Each row is where one point has got to under a steady rotation. How many steps took it there?
The counts run from 0 to 244.
139, 414, 224, -340, -262, 131, -335, -86, 229, 80, 96, 312, 129, -176, 29, -268, 20, 60, 102, -140, -179, -9, -156, -342, -153, -7, -207, 53, 154, -543, 201, -14, 252, 151, -233, -302, 64, -265, -347, 146, 13, 76, 116 => 172
-85, 281, -32, -26, 81, 82, -100, 128, -214, 188, -108, 131, -307, -357, -295, -244, -188, 483, 105, 43, 16, 240, -416, -231, -116, -233, 129, 190, 345, 185, 245, -84, 305, -344, -393, 210, 12, -39, 289, 91, -184, 76, -142 => 160
-30, 211, 115, -392, 146, -13, 8, 188, -75, 146, -247, 52, -337, 8, -65, -415, -13, -97, -62, -125, -209, -169, -177, 499, 155, 509, 160, 38, -89, 333, -197, -137, 325, -187, -333, 201, 382, -217, 147, -61, 3, 97, -47 => 133
272, 104, -32, -572, 229, -61, -212, 80, -15, 152, -228, -156, -235, -44, -386, -12, -151, 401, -104, -51, -18, -155, -299, 70, 17, -138, 178, -43, -11, 369, 210, -114, 76, -3, -131, 21, 431, -319, 128, -14, 166, 325, 322 => 18
140, 431, 126, -158, -227, -67, -421, -121, 94, 167, 108, 79, -38, -272, -150, -177, 155, 87, 77, -173, -180, -124, -65, -324, -293, 17, -303, -12, 422, -533, 149, -17, 170, 116, -108, -151, -111, -452, -224, 102, -149, -25, 222 => 171
337, 203, 159, -400, 5, -495, -232, -12, 189, 134, -265, 344, 221, 414, -133, -73, -87, 67, 167, -102, -307, -107, -42, 124, -37, -329, 69, 8, 45, -140, -32, -256, -7, 331, 173, -160, 332, -159, -166, 183, 9, 226, 109 => 104
23, 87, 50, -103, -24, 479, -208, 244, 318, 268, 47, 30, -453, 83, 54, -340, -429, 59, -264, -165, -145, -223, -84, 21, 131, 79, 21, 139, 211, 21, 304, -359, 496, -163, -137, 5, -155, 30, -50, 370, 34, 45, -209 => 47
285, -44, 0, -626, 123, -41, -239, -67, -295, 62, -244, 60, -262, -102, -383, -76, -63, 414, 137, -120, -72, -91, -333, -74, 271, -126, 138, -89, 62, 162, 120, -77, 60, -71, -258, -18, 383, -192, 217, -14, 69, 385, 330 => 17
113, 30, 257, -62, -60, -26, 7, -1, -112, 276, -306, 344, 190, 281, 57, -209, -2, -149, 224, -277, -203, -412, -219, 39, 10, 28, 31, 68, 204, 44, 229, -449, 129, 266, -3, 62, -24, 287, -147, 509, -105, 264, -307 => 98
342, 130, 45, 213, 127, -196, -292, 86, -171, 353, -110, 336, -117, -393, 143, -477, -93, 51, -47, 42, -189, -137, -178, -299, -319, 61, -94, 89, -28, -217, 116, -272, 367, -166, -157, -125, 229, -165, -212, 37, -70, 20, 152 => 168
21, 235, -265, -478, -122, -121, -123, 9, 250, 167, -339, -319, -173, -45, -360, -187, -21, 111, 175, -86, -185, -271, 189, 495, -224, 257, -108, -93, 104, -139, 78, 262, 162, 180, -120, 110, 163, -253, -112, 94, -37, 163, 67 => 129
-97, 275, 35, -328, 89, 558, -77, 190, -54, 256, 157, 135, 148, 60, 17, 24, -4, 200, -94, -473, 236, -217, -257, 64, 117, -36, 153, 18, 301, -84, 4, -571, 80, 298, -46, 180, 138, 4, 159, 302, -117, 322, -357 => 207
409, 132, -43, 226, 319, -190, -387, 12, -403, 240, 41, 137, 272, -262, 110, -369, -267, 161, 20, -172, -82, -233, -318, -47, -288, 92, -96, -77, 168, -327, 36, -105, 44, 249, 87, -97, 153, -84, -40, 64, 122, 327, -321 => 76
-144, 271, -5, -526, 176, 122, -60, -40, -15, 115, -294, 365, -156, 276, -220, -157, -194, -118, -38, -305, 9, -306, -99, 416, 280, 262, 25, 148, 126, 216, 8, -422, 216, 24, -155, 178, 10, 201, -115, 175, -125, 93, -227 => 225
116, 174, -139, -310, 10, 36, -66, -339, -23, 205, -197, 596, 61, -42, 70, -125, 80, -59, 323, -401, -142, -283, 239, -159, -205, 147, -195, -125, 49, -371, -259, -222, -60, 36, 21, 248, 263, 70, 95, 232, -66, 178, -270 => 217
-31, 73, 17, 107, 110, -73, -178, -26, -126, 477, 90, 56, -286, -262, -183, -346, -96, 363, -88, -262, 85, -322, 180, -275, -219, -176, 80, 88, 169, -268, 118, -101, -171, -72, 91, 137, 89, -471, 402, 330, -59, 221, 212 => 26
145, 140, -205, -414, -42, -11, -252, -23, 393, 282, -380, 65, -162, -104, -335, -335, -225, 122, -172, -8, -69, -149, 25, 18, -321, -10, -282, 78, -200, -98, 292, 98, 109, -100, -79, -25, 366, -215, -310, 207, -20, 184, 379 => 36
308, 276, -101, 75, 291, -167, -296, -115, -130, 268, 94, -5, 317, -138, 132, -295, -268, 270, -13, -59, 5, -237, -217, 9, -680, -27, -194, -17, 265, -353, 111, -150, 11, 172, 39, -81, 227, -202, -51, 48, 157, 233, -197 => 77
-130, 304, -40, -525, -212, 187, -124, 140, 90, 311, -182, 161, -334, -39, -156, 75, 314, 132, -221, -269, 163, -197, -145, -80, 78, 81, 160, -79, 27, 33, 51, -185, -53, -107, -257, 149, 126, -230, 493, 398, 150, 156, 139 => 21
323, 212, -17, 262, 39, -308, -309, -61, 10, 374, -24, 88, -151, -393, 1, -408, -127, 125, -4, -15, -195, -145, -105, -215, -616, -45, -248, 41, 72, -248, 141, -303, 400, -165, 17, -4, 72, -281, -299, -67, -84, -23, 183 => 169
308, 159, 128, -48, 1, -335, -253, -148, -254, -26, -234, 295, 11, 161, 91, -407, -471, 166, 313, -341, -208, -301, 141, -61, 64, -363, 90, 12, -15, -249, 40, -337, 159, 36, -137, 20, 70, 118, 261, 33, 89, 239, 43 => 236
-112, 249, 42, -95, 135, -319, -302, 147, -141, 219, -81, 19, -439, -168, -198, -500, -15, -40, -37, 23, -238, -378, 7, 197, 120, 264, 59, -89, 167, 132, -33, 105, -65, -185, -151, 69, -84, -483, 416, 14, 125, 219, -40 => 135
-66, 293, -143, -498, 89, -255, -181, 235, 108, 227, -251, -94, -71, 23, -370, 205, -99, 179, 9, -180, 205, -442, 43, 256, -101, -134, 270, 83, 413, -52, 69, -133, -69, 263, 14, -127, -233, -105, 298, 258, 191, 363, 69 => 112
-142, 305, 183, -605, -12, 147, 105, 186, 30, 85, -328, 273, -161, 87, -46, -292, 4, -63, 29, -155, -117, -47, -64, 363, 127, 365, 76, 148, -141, 192, -74, 2, 289, -122, -564, 83, 468, -253, 157, 42, 91, 102, 51 => 132
97, 104, -140, -519, -12, 13, -151, 96, 195, 304, -212, -307, -359, -24, -430, 134, 69, 364, -219, -125, 82, -187, -217, 302, -178, -61, 143, -31, 81, 274, 148, -154, -8, -105, -46, 213, 232, -376, 177, 111, 71, 248, 179 => 19
295, 208, 70, -527, 10, -515, -114, -16, 452, 96, -227, 256, 25, 375, -76, -33, -13, 142, -31, -113, -240, -102, 63, 278, -191, -234, 11, -51, 85, -76, -229, -371, 200, 265, 167, -99, 308, -89, -192, 245, 152, 131, -37 => 105
54, 252, -111, 88, -25, 145, -261, 320, -207, 231, -210, -75, -261, -309, -409, -328, -131, 314, 74, 17, -70, 221, -360, -142, 76, -329, 149, 162, 321, 85, 364, -179, 197, -143, -207, 262, 1, -187, -18, 207, -301, 161, -55 => 161
144, -189, -53, -24, -218, 237, -78, -235, 106, 407, -161, 160, -226, -80, -65, -335, -137, 296, -138, -383, -75, -300, 74, -189, -131, 128, 0, 80, 24, -214, 135, -181, 277, 75, -127, -104, 206, -33, -99, 635, -147, 186, -41 => 30
-7, 236, 43, 75, -256, -207, -40, -102, 123, 107, -176, 279, -212, 218, 164, -259, -181, -57, 185, -402, -210, -314, 270, 60, -133, -127, 14, -92, 203, -243, -190, -444, 204, -128, -148, 399, -189, 112, 379, 268, 107, 57, -336 => 234
207, 245, -143, -435, 433, -324, -191, 118, -159, 96, -219, 7, -168, -21, -285, 15, -261, 310, 153, -148, 72, -99, -63, 357, 52, -245, 386, 55, 288, 97, -143, -397, 298, 87, -61, -29, 109, 62, 31, -136, -51, 290, 101 => 110
329, 239, 5, -415, 23, 242, -302, -202, -83, 288, -7, 501, 239, 127, 152, -42, -123, -61, 4, -138, -72, -141, -345, -5, -216, 226, -143, 179, 59, -32, -26, -143, 144, 326, -174, -244, 350, 94, -392, 14, 140, 280, -364 => 81
541, 171, 178, -180, -84, -121, -103, -118, -245, 167, -229, 328, -329, -53, 1, -52, 61, 180, 9, -283, -252, -81, -336, -37, -24, 130, -75, 109, -270, 164, 54, -124, 267, -319, -352, 0, 439, -92, 57, 145, 135, -7, 239 => 150
357, 131, -136, -307, 129, 117, -226, -196, -63, 393, -5, 487, 57, 115, 116, -67, -116, -4, 122, -54, -33, -163, -277, 207, -503, 338, -211, 184, 4, 197, -78, -152, 204, 63, -78, -129, 355, 83, -304, -102, 137, 209, -393 => 82
125, 313, 301, -79, -15, 260, 38, 236, 235, 182, 210, -148, 246, 11, 251, -157, -38, 87, 237, -336, -203, -130, -204, -109, -16, -155, -170, -106, 441, -349, 390, -168, 54, 234, 69, -37, -57, -55, 27, 403, -189, 59, -161 => 189
365, 140, 134, 20, 119, -393, -213, -102, -185, 19, -248, -26, -47, 194, 86, -317, -551, 294, 243, -257, -182, -299, 125, 218, -190, -383, 109, 97, -16, -277, 154, -218, 216, 124, -76, 31, 146, 208, 56, 20, 95, 195, 130 => 237
67, 398, -3, -459, 214, 17, -127, 110, 70, 129, -133, 541, -321, -255, -26, -481, -123, -38, -168, -187, -102, -122, -117, -196, 232, 321, -142, 26, -61, -27, -44, -206, 345, -324, -238, -39, 184, -173, -79, 46, 22, -103, 217 => 40
109, 365, -168, 142, -27, 30, -415, 519, 259, 363, 30, 105, 138, -56, 145, -155, -80, 42, -402, -40, -3, -115, -303, -37, -217, -11, -10, -133, 107, -165, 30, -125, -26, 138, 204, 48, 212, -168, 201, 411, 127, 217, -445 => 71
256, 131, -121, -161, -1, -192, -61, 144, -87, 193, 98, 206, 91, -46, -42, 5, -67, 12, 562, -56, -305, -224, -348, -223, -120, -52, -615, -250, 330, -101, 162, 19, -31, 57, -6, -143, 132, 53, 197, 37, -349, 413, -239 => 194
-157, 423, -17, -382, 133, 316, -87, 190, 110, 153, 272, -82, 186, 150, -6, 64, -70, 266, 8, -330, 356, -118, -191, 53, -159, -128, 50, 0, 400, -100, 99, -396, -39, 216, -88, 202, 145, -147, 200, 161, -86, 232, -249 => 206
151, 468, -86, -522, 243, 18, -475, -17, -208, 222, 4, 526, 43, 19, -261, -7, 78, -135, 375, 8, -150, 4, -146, -70, -91, -77, -100, 66, 228, 88, 5, 72, -358, -5, 11, 128, 101, -184, -16, -182, 3, 308, -272 => 85
154, 371, -201, 179, 72, 93, -475, 688, 219, 321, -11, -36, 137, -84, 52, -111, -142, 17, -262, -126, -114, 98, -336, 164, -57, -94, 124, -130, 175, -51, 137, -146, 26, 126, 177, 236, 227, -237, -37, 371, -38, 213, -346 => 70
400, 258, -154, -122, -87, -455, -318, 160, -226, 141, -304, 320, -343, -36, -313, 170, -167, -34, 160, -272, -131, -433, 48, 414, -31, 231, -66, 190, 0, 102, -136, 101, 115, -233, -126, -206, -77, 69, 149, 38, -11, 233, 35 => 244
74, 251, -31, 62, -16, 160, -97, 275, -7, 349, 60, 107, -247, -48, 172, -251, -439, 118, 296, -26, -230, -110, -92, -323, -246, -270, -269, 169, 181, -38, 412, -104, 163, -356, -315, 111, -104, 47, 330, -67, 12, 239, 36 => 50
